In the rows, zero is written as 128.
name the system of each run:
k547, seq 1 (9 x 26):
[[183  76 110  94 141 110 123  88  97  97 106 177 117 168 123 128  78 144
  144 145 115 149 100 107 178 159]
 [100 118 111 130 134 120 153 163  66 122 106  57 164 108 121 149  76 106
  147 122 159 155 130 164 124  97]
 [120 160 141 138 146 106 138 105 114 189 146  76 135 115 152  61 160 100
  117 112 112  82 119  87 158 137]
 [159 122 146  87 113 162  95 135 110 127 166 162 131 135 105 161 149 123
  136  93 155 111  85 115 159 177]
 [113 133  76 127 127 144 130 193 104  94 109 120 100 107 126 157 162 172
  128 122 159 110 130 114  98  96]
 [134 130 136 151 151 110  97 125 164 115  73  90  93 126 160 121 130 134
  139 102  69 107 149 116 103 154]
 [143 127 172 137  99 133  94 107 159 117 154 121 150  88 137 172 113 116
  125 125  98 186 139 107 134 121]
 [100 106 107 144 119 142 125  99 117 162 123 165 139  97 139 124 146 163
  151 177 136 148 124 125 161  93]
 [132 101 105  76 167 114 146 110 129 139  94 133  89 138 138 121 102 131
  128 122 146 134 122 176 164 137]]
k547, seq 2 (9 x 26):
[[178 118 125  70 137 117 136 118 176  91 107 140  57 145 119 166  82 121
  141 101 113 169 158 145 122 119]
 [132 117 117 168 113  93 153 120  96 100 120 102 163 122 124 123  70 121
  163 163  88 160 148  72 113  83]
 [ 72 104 157 150 148 118 119  94 116 179 133 110 195  93 151  98 107 106
  127 150 110 116  96 160 170 164]
 [150 148 127  76 130 149 132 117 103 169 160 137 121 134 127 111 176 123
   77 115 202 150 105 155 184 122]
 [161 144  81  96 133 143 157 162  92 122 111 141  69 181  90 128 143 135
  189  99 153  78 132 110 111 115]
 [120 122 119 133 147  90 136 181 135  63 119  81 127 110 129 145  84 113
  126  96  81  83 127  87  83 161]
 [118 143 177 202 105 138  63 121 126 128 129  88 192  96 163 128 162 130
   92 133  94 152 119 101 118 149]
 [102 134 148 121 112 182  91 100 176 187 143 176 114  90 138 150 194 151
  138 140 150 141 130 172 152 119]
 [161 110  72  66 145 120 158 122 154 101 107 186  44 143 121 135 126 169
  130 141 148 145 146 132 140  91]]
k529, seq 3 (9 x 26):
[[115 126 120 115 132 114 129 152 167  95 177 184 131 102 129 120 165 153
   53 147 124  93 100  92 125 156]
 [137 130 109 168 128 153  94 145 113  92  60 140 119 174 130 133 162 171
  112 142 145 150 136 176  88 132]
 [103 147 151 131 137 115 149 139 195 117 121 100 116 119 118 141  95  93
  132 118 101 141 174 182  77 112]
 [136 116 145 150 114 105 140  88 146 113 155 179 161 139 114 109  94 123
  133 179  84 149 129  90 131 125]
 [ 94 114 118 129 127 156 135 125  97 156 134 172 164 141 106 123 136 136
  137 165 174 130 103 190 148 128]
 [129 164 101 111 152 104 180 137 120 146 127 103 100 151 124  74 147 114
   90 128 158 118 146 144 123  96]
 [172 147 137 131 132 118 135 127 118 111 121 129 116 197  98 108 113 100
  164 104 103  92 127 106 103 163]
 [ 95 134 139 151 115 132 126 174 117 104 167 123 180 104 105 147 125 113
  125 127 123  94 104 111  97 151]
 [101 144 133 178 131 133 100 123 139 144 116 129 148 114 155  92 189 154
   82 154 118 115 121 125 122 138]]
k470, seq 4 (9 x 26):
[[135  90 119  71 158 114 115 102 125 145  92  77 100  74 178 154  92 132
  108 103 146 192 131 167 196 115]
 [190 149 126 122 100 113 136 103  84 138 135  72 115 119 133 132 111 110
  163 112 121 186 159  45 155  61]
 [102  96 115 110 132 122 137 129  82 162 144  97 143  77 126 145  91 109
  219 108 107  80 103  77 172 133]
 [136 113 108 104 139 122  97 151  72 124 135  80 136  78 168 140 156 148
   80  94 154 120  83  76 180 150]
 [167 149 136 130 116 163  69 124 112 159  91  85  82 124 156 148 186 141
  173  71 125 126 140  96 139 128]
 [123 118 132  99 120 131 108 151 179 106 143 112  86  54 139 194 119 132
  163  88  93 121 143  88 117 122]
 [129  90 131 168 117 119  77 117 122  90  99 115 152  83 166 158 110 160
  134 144  77 158 120  77 135 137]
 [104 109 147 140 124 150  86  97 122 171  99  90 146  75 167 154 128 135
  145 127 131 183 133 166 166 112]
 [152 128 119  92 122 118 138  90 134 159 148 121  98  83 151 131 131 135
  126 133 134 177 148  87 180  72]]
k699, seq 5 (9 x 26):
[[ 87 127  80 133 124 126 136 158 124 139 143 125 107  44 153 135 174 173
  133 143 129  96 128  60 135  78]
 [124  89 106 103 175 119  93 127 132 118  60 107  87 113 174 138 126 159
  115 101 120 115 110 161 155 173]
 [156 132 146 119 102 148  96 136 122 111 116  79 120  97 135 193 112 120
  142  94 139 202 154 132 126  91]
 [ 98 113 123 142 126 117 126 103 137 164 133 116 127  62 154 127 124 137
  181 144  85 116 137  73 153  98]
 [124  83 111  78 153 124 115 118 111 133 128 140 124  94 152 141 118 147
  105 123 151 132  86 134 194 159]
 [151 142  98 111 125 143 126 143  77 138 100  80  98 124 138 144 145 138
  139 101 172 161 141 128 145  82]
 [122 128 126 112 143 113 134 133 141 142 122  81  95  93 138 139 109 109
  181  87  92  94 143  97 128 126]
 [138 104 132 121 125 118  97 137 110 102 142 112 150  84 146 154 118 136
  107 112 113 131  97  74 157 155]
 [104 128 117 146 124 159  92 139  98 156 108 105 136  91 152 138 177 158
  132 124 154 131 117 134 146 119]]
k529, seq 6 (9 x 26):
[[118  69 122 167 125 124  95  81 117 112  95 192 166 125 149 123 113 179
  124 199  99 165 103 125 161 142]
 [107 130 131  97 135 152 142 118 125 168 116 117 127 122 125 139 124 118
  111 134 194 186 142 236 151  91]
 [167 155 103  99 139  88 192 100 126 148 133 116  78 156 116  79 106 106
  154 130 116 131 167  83 136  74]
 [142  99 126 109 137 125 136 135  74 116 140 141 155 165  88 134  77  98
  186 113 122  81  85 115 146 185]
 [ 96 151 127 155 121 127 131 170  72 140 160  73 187  90 137 113 159 116
   82 121 158 108  99 102 132 125]
 [143 164 147 152 135 145  82 109 151 169 105 114  96 140 160  91 211 141
  117 103 111  92 132 112 131 154]
 [152 131 129  85 122 147 107 166 186  76 140 160  75 121 112 187 142 139
  113  91 131 125 132 130  99 147]
 [112 102 102 170 125 112 119 151 131  64  83 121 135 106 139 158  98 164
  140 156  91 151 144 110  86 106]
 [ 92 104 168 150 139 123 107  86 154 151 108 114 170 106 148 131  88 109
  126 150 100 168 133 192 143 145]]
k165, seq 7 (9 x 26):
[[163 137 198  97 114 160  77 110 175 129 167 158 133 148 106 163 137  89
  126  79 116 118 103 149 136 209]
 [111 144  88 151  92 147 144 171 127  95 155 175 128 103 107 148 177 176
  112 174 157 141 140  91  91  61]
 [102  98 107 136 182  97 131 117 161 117  51 134  94 153 149  97 103 147
  140 143  84  92 135 179 110 166]
 [164 145 178 104 114 119 127 121 155  99 156 106 144 132 115 157  85  81
   77 108 134 205 145 157 123 123]
 [101 130 128 174 105 130 151 103 110 163 153 161 171 128 106  98 129 127
  178 188 113 123 132 102 128  90]
 [103 108 108  76 171 125 149 136 128 146 134 157 116 132 123 111 131 127
  102 124 162  84  90 180 160 171]
 [189 167 116 130 120 124 139 143  89 104 113 103 111 189 115 110 147 123
   97 112 161 156 143 116 110 103]
 [107 146 143 154 130 125 138 145 140 132 126 103 130 133 107 128 110  95
  196 110  83  76 143 115  82 139]
 [111 122 145 129 130 112 116 146 146 100 172 140 165  91 135 132 135 125
   61 132 116 114  94 103 132 165]]
k699, seq 8 (9 x 26):
[[133 177 142 130  98 120 141 120 141 176 173  61 112  54 147 128 158 105
  139 107 118 153 171  48 137  46]
 [125  80 102  98 154 125 101 111 128 142 121 170  94 102 152 126 142 165
  173 120  91  52  84  72 182 186]
 [129 108  93  98 133 143 114 189  83  76 107  96 125  99 136 189 128 157
   75 102 194 168 109 162 131 119]
 [125 155 136 168 131 124 109 113 134 164  72  41 101 101 170 116 144 124
  167 103  91 139 180 114 113  86]
 [128  94 161  87 127 128  98 106 175 130 166 149 125  69 137 173  99 116
  152 105  87 122 106 101 167 167]
 [127 103  83 129 116 137 118 139  75 117 125 142 138  91 147 143 155 183
  103 159 168 164 107  95 164  88]
 [104 123 106 110 165 133 132 129 120 169  70  81  88 118 151 122 130 130
  164 102 142 112 142 184 142 121]
 [174 131 145  83 125 107 127 122 144 105 147  90 101 104 131 160  89  99
  126  84 107 162 141  87 144 122]
 [118 109 113 158 112 135 105 132  76 133 130 121 157  94 137 142 133 148
  180 140 108 111 106  60 147 123]]
k849, seq 9 (9 x 26):
[[ 89 124  98 129 155 109 156 179 117  98 110  96 131 115 122 131 106 126
  119 126 135  98 128 155  96 126]
 [148 147 165 163 131 105 108 107 134 123 120  92 155 146 144  97 127 103
   99 119  91 133 128 112 122 160]
 [123 144 157 135  99 165 107 122 145 151 163 163 144 126 104 145 159 119
  147 133 137 129 125 138 124 131]
 [107 119  89 107 149 123 148 141 146 120 126 167  98 117 131 117 151 161
  100 150 146 110 123 141 129 120]
 [152 119 120 131 149 113 126 127 124  97  72 112 107 170 129 127  97 128
  138 117 110 138 138 154 112 145]
 [125 147 156 152 109 120 138 136 134 115 151 101 162 122 109 138 100  92
  137 129 109 149 148 121  95 108]
 [107 127 138 144 123 126 131 105 124 159 161 158 166 115 127  95 146 127
  122 162 120 111 105 110 154 135]
 [135 124 118  91 146 144 126 126 119 142 120 152 108 152 121 124 148 137
  111 123 171 127 110 176 152 145]
 [148 152 105 119 138 116 151 157 127 101 103 103  86 154 118 124 130 124
  128 106 131 119 153 125  94 110]]
k470, seq 10 (9 x 26):
[[139 181 131 135 118 139 146 156 146 123 151 142 111 173  94 106 176 115
  118 117 141  93 141 127  79 124]
 [110 130 131 138 138 124 134 150 172  98 132 172 124 152 100 124 129 127
  132 136  99  73 119 142  83 171]
 [109 128 140 160 133 131 113 148 148  88 114 149 157 147 122 129 133 138
   74 150 127 138 121 177  89 155]
 [114 152 147 162 124 136 130 106 165 144 117 148 135 155 123 100 150 124
  108 160 126 149 155 179 101 112]
 [125 127 131 108 133 116 167 109 165 127 150 180 122 148  99 112 105 115
  118 161 131 140 137 163 123 118]
 [132 122 104 133 139 108 166 133 101 103 122 152 146 175 100 103  98 124
  118 164 143 134 124 146 116 119]
 [114 150 125 135 148 115 161 137 104 143 123 105 147 166 110  85 122  97
  117 131 147 105 125 165 114 135]
 [134 161 139 119 130 125 148 138 131 138 166 137 136 158 104  94 154 102
   99 121 142  94 116 124 120 146]
 [132 139 119 128 130 143 127 150 131 113 135 170 121 166  99 120 158 136
  131 128 137  85 112 133 103 156]]
k188, seq 11 (9 x 26):
[[122 113 110  95 150 126 121 167 122 100 103  88 104  97 142 168 111 132
  111  92 146 136 125 152 130 133]
 [150 146 133 168 122 109 115 107 128 126 101  92 121 125 153 107 138 134
  131 134  88 151 157  78 118 100]
 [111 111 164 125 116 145  98 112 144 148 152 133 154  90 128 160 116 112
  161 120 105 126 112 127 147 153]
 [124 119 100 107 130 130 131 132 113 131 141 143 121  94 144 129 157 159
   85 144 164 148 111 116 162 105]
 [150 123 113 120 143 135 116 110 109 147  74 110  90 152 138 125 130 136
  172 109 127 130 138 144 142 127]
 [137 130 134 112 127 104 135 146 132 101 139  83 124  96 130 155  89 106
  131  98 106 139 140  95 118 120]
 [121 127 132 169 114 127 109 112 108 139 139 131 163 106 142 111 147 140
  141 153 102 121 113  72 139 126]
 [111 120 139 107 135 155 102 128 121 162 133 125 136 102 137 143 152 129
  122 112 158 126 104 167 161 150]
 [164 144 105  98 135 125 130 131 131 120 112 118  75 132 140 127 153 144
  108 110 148 147 143 114 137 102]]
k849, seq 12 (9 x 26):
[[179 121  86 100 119 163  98 194  91  57  76 110  70 150 115 209 133 163
  152  75 166 149 135 135  97 118]
 [ 82 134 127 197 131  93 124 163 143  99  96  40 143  62 164 136 108 129
  141 127  61 117 166  83  70  98]
 [122 104 201 153 111 134  63  56 163 164 154 138 186  77 164 136 122 116
  121 143  73 166 103 109 183 171]
 [136 125 106  87 106 178 120 102 124 170 148 192  99 105 127 151 184 170
  123 155 203 187 129 158 181  72]
 [131 107  49  72 178  94 184 139 120 126  68 111  35 132 140 113 100 152
  170 117 136 101 155 135 138  89]
 [169 114 141 123 132  81 134 143  87  70 117  47 150 134 123 154  28  78
  154  86  82 147 131  79 119 146]
 [104 150 171 191  82 149 100 125  69 167 186  89 231  80 127 124 154 103
  133 140 128 140 103  69 145 115]
 [ 90 131 127  94 145 165 101 107 139 215 152 158 111  83 160 103 220 155
  101 121 172  86  88 152 196 154]
 [191 128  79  55 153 140 116 155 146  90  79 141   8 159 138 157 163 170
  116  72 158 123 141 136 131 131]]
k188, seq 13 (9 x 26):
[[ 70 137 147 111 119 138 153 172 113 122 225 139 218  82  94 145 124  96
   50 144 192 128  80 169 133 143]
 [153 175  88 134 142 146 148 108 105 177 103 174  81 211 124  41 227 162
  106 154 179  99 132 145 137 104]
 [158 134 135  75 157 128 138 171 163  77  97 111  68 186  89 168  75  85
  163  55 119  90 143 190  77 183]
 [119 148 120 199 108  80 153 170 146  41 143 118 166 120 121 117 111 137
   82 171  72 132 153  55  46 100]
 [ 60 124 185 200 121 159  89  85 150 189 131 170 211 131 126  98 151 117
  150 177 100 105 105 192 126 178]
 [132 145 127  48 138 144 158 131 164 139 178 177 106 129 113 130 154 123
   31 132 217 173 121 212 158 111]
 [184 132  69 108 143 119 174 121 119 102  68 174  40 222  98 101 115 154
  192 139 126 118 165 124 102  92]
 [ 91 106 135 149 150  80 161 176 122  68 115  71 170 124 102 151  16  78
  166 117  70  96 131 138  69 160]
 [ 98 164 167 211 102 110 132 111 100 149 187 119 242 119 129  61 158 105
   57 187 119 140 109  85 124 120]]
k165, seq 14 (9 x 26):
[[ 93  97  99 122 143 104 140  99 141 150 146 164 133  65 163  99 143 168
   95 183 117 127 111  94 179 108]
 [164 101 116  92 147 148 107  97  97 135  72 144  95 174 131 139 120 145
  143 116 164 164 117 186 170 146]
 [138 157 113 109 122 115 170 150 102 133 132  60 109 113 114 140 102  96
  156 102 149 156 166 119 115  62]
 [121 114 137 145 140  96 132 110  94 143 142 101 166 115 136  97  98 105
  162 128  80  83 100  61 155 160]
 [121 127 145 124 119 168  81 147  94 142 151 128 163 110 131 152 171 133
  102 106 170 119  81 145 155 170]
 [137 164 100 144 124 147 114 140 130 145  99 117  76 128 149 111 209 166
  123 121 144 118 151 108 115  90]
 [153 113 123 103 146 112 116 132 171  95  95 120  69 123 137 157  99 132
  166  92  77 110 147 110 112 148]
 [122 104 142 146 109 117 108 142 125  78 136 106 173  83 133 177  82 127
  111 140 105 180 126 111 119 121]
 [ 80 115 143 170 130 138 106  87 125 181 115 131 171  97 155 106 144 140
  130 170 121 147 121 160 158 123]]

runs to name:
seq 15 (2 x 26):
[[133 124 125 111 136 179  47 158 168 122  75 119  54  93 164 188 195 172
  148  63 125  99 128 145 118 163]
 [142 103 119 110 131 102 104 157 188  44 102  99  82  59 162 202  91 155
   93 107  89 181 159 101 101 110]]
 | k529
seq 16 (2 x 26):
[[110 115 128 145 128 117 155  67  70 196 128 117 181 124 135  81 103 114
  153 178 142 170 122 139 189  86]
 [146 140 121  45 148 125 172 109  95 193 164 111 104 137 112 101 123  85
  133  94 187 119 112 148 198 121]]
 | k849
seq 17 (2 x 26):
[[153 115 161 176 112 127  89 129 101  65 131 165 207 179 112 127 116 133
   62 160 123 160  88 138 113 190]
 [ 68 166 138 163 118 169 134 152 147 166 121 120 146 127 111 125 174 122
  124 147 170 136 156 227  82  91]]
 | k547
seq 18 (2 x 26):
[[137 136 144 105 129 125 153 149 106 116 167 126 157 158  83 130  95  79
  137 107 141 101 107 138 120 162]
 [121 160 122 155 123 127 135 162  95 121 151 124 162 146 116  93 173 126
   83 135 151  93 106 107 109 140]]
 | k849
seq 19 (2 x 26):
[[169 111 174  80 128 114  93  60 201 132 144 133 104  80 170 155 106 121
   74 117 102 217 142 128 185 129]
 [149 103  96 131  97 147 142  86  63 153 115 165 133 137 110 140 112 153
  208 175 152 189 138 108 170  54]]
 | k547
seq 20 (2 x 26):
[[108 101 125  66 147 159 105 168 151 116 128 139  98 101 119 196 122 128
  142  80 155  99 103 190 135 177]
 [157 148 107 150 114 106 126 142 122  90 107  79 108 100 159 135 138 151
   90 131 121 185 165  73 109  64]]
 | k699
seq 21 (2 x 26):
[[171 133 126 167  98 142  85  97 121 126 101 140 113 126 148 135 162 168
  159 145  98 166 148  63 133  93]
 [ 75  86 119 107 133 140 128 129 145 145 122 131 126  60 134 178  93 137
  179 131 124 136 129 163 147 114]]
 | k849
seq 22 (2 x 26):
[[121 117 115 121 106 145 129 150 154  95 144 166 111 104 105 178 122 146
  159 140 125 140 140 118 103 101]
 [100  98 103 148 148 100 137 122 120 113  97 125 146 108 150 112 103 152
  116 169 108 139 126 130 133 120]]
 | k849
seq 23 (2 x 26):
[[138 115 113  83 156  88 131  94 163 143 131 112  87  66 187 107 140 148
   55 128 123 159 132  98 188 109]
 [184  99 127 121 109 154  97  84  81 132  86 142 114 163 121 159 100 138
  207 124 127 180 132 123 165 120]]
 | k165
seq 24 (2 x 26):
[[176 127 126  69 121 116 109 145 204  75 160 152  48  82 140 177 140 147
  109  86  90 123 139  42 124 132]
 [104  69  86 183 122 140  80 158  83  70  58 132 147 100 151 177 114 199
  173 158 100 133 112 105 109 130]]
 | k699
seq 25 (2 x 26):
[[149 130 152 157 117 127 123 128  91  92  94  87 178 168 114 145  73 103
  106 138 145 215 145 186 104 114]
 [ 93 157 160 154 112 127 158  90 150 201 161 119 152 107 117  96 124  85
  188 152 102 122 159 122 127  86]]
 | k529
seq 26 (2 x 26):
[[141 176  79 167 117 143 156 127 106 163  90 137  76 175 120  78 200 162
  174 156 148 118 176 106  97  43]
 [118 106 134  62 177  87 169 136 183 109 135 128  92 134 108 131  48  81
  151  94  89  72 125 160 123 185]]
 | k470
seq 27 (2 x 26):
[[137 134 126  98 137 118 156  86  66 200 145  91 151 122 139  84 124 101
  123 129 172 155 114 130 207 100]
 [186 146 110  70 126 133 146 133  70 151 150 106  90 157 105 125 135 101
  173  73 161 101 116  76 167 123]]
 | k188
seq 28 (2 x 26):
[[126 143 140 153  87 169 109 100 147 162 133 159 127 109 125 152 161 146
  165 159 138 183 161 133 128  66]
 [104  96  87  75 166 110 170 113 160 141 118 171  79 114 127 118 106 145
  143 148 130 107 128 158 155 119]]
 | k529
seq 29 (2 x 26):
[[167 142 135 152 101 152  85 141 116  96 131 151 134 148 123 145 174 152
  109 125 133 138 116  89 113 142]
 [ 74 124 118 154 135 149 114 150 155 132  99 132 121  99 136 147 149 153
  148 138 123 108 138 171  98 123]]
 | k849
seq 30 (2 x 26):
[[131 134 118 160 140 126 130 152  48 115 102 100 177 187 112  96 126 117
  114 130 155 111  98 153 119 159]
 [104 179 153 128 134 140 133 164 147 154 156  82 133 121 117 118 161  85
  112  85 143  85 132 154  99 142]]
 | k547
seq 31 (2 x 26):
[[104 150 139 207 139 115 108 176  90  87  82  54 183 154 136 109 127 112
  100 119 107 100 122 146  65 166]
 [105 186 202 160 108 154  88 118 197 172 172 107 152  98 138 120 193  94
   91 106 111 122 143 145 107 145]]
 | k547
seq 32 (2 x 26):
[[ 98 149 151 197 121 148 103  88 151 183  95 127 144 134 147  91 173 137
  152 164 101 132 156 157 113 111]
 [127 116 141  61 140 125 147 104 200 134 162 184  93 114 113 144 106 114
  116 129 127 139 131 167 146 136]]
 | k849
seq 33 (2 x 26):
[[153 161  84 104 100 185 128 189 114  99 128 165  78 153  90 174 196 167
  116 116 215 150 142 159  91  76]
 [107 125  97 136 176  88 151 140 189 109  54 107  52 142 147 101 111 139
  165 120  60  67 171 141  72 135]]
 | k188
seq 34 (2 x 26):
[[177 178 139  65 117 164 120 168 145 122 156 114  72 150 102 165 175 106
   99  55 189 135 138 156 116 129]
 [120 140  84 163 131 110 137 179 138  81 109 129  93 127 127 119 155 164
  163 129  81  54 143  44  68 117]]
 | k849
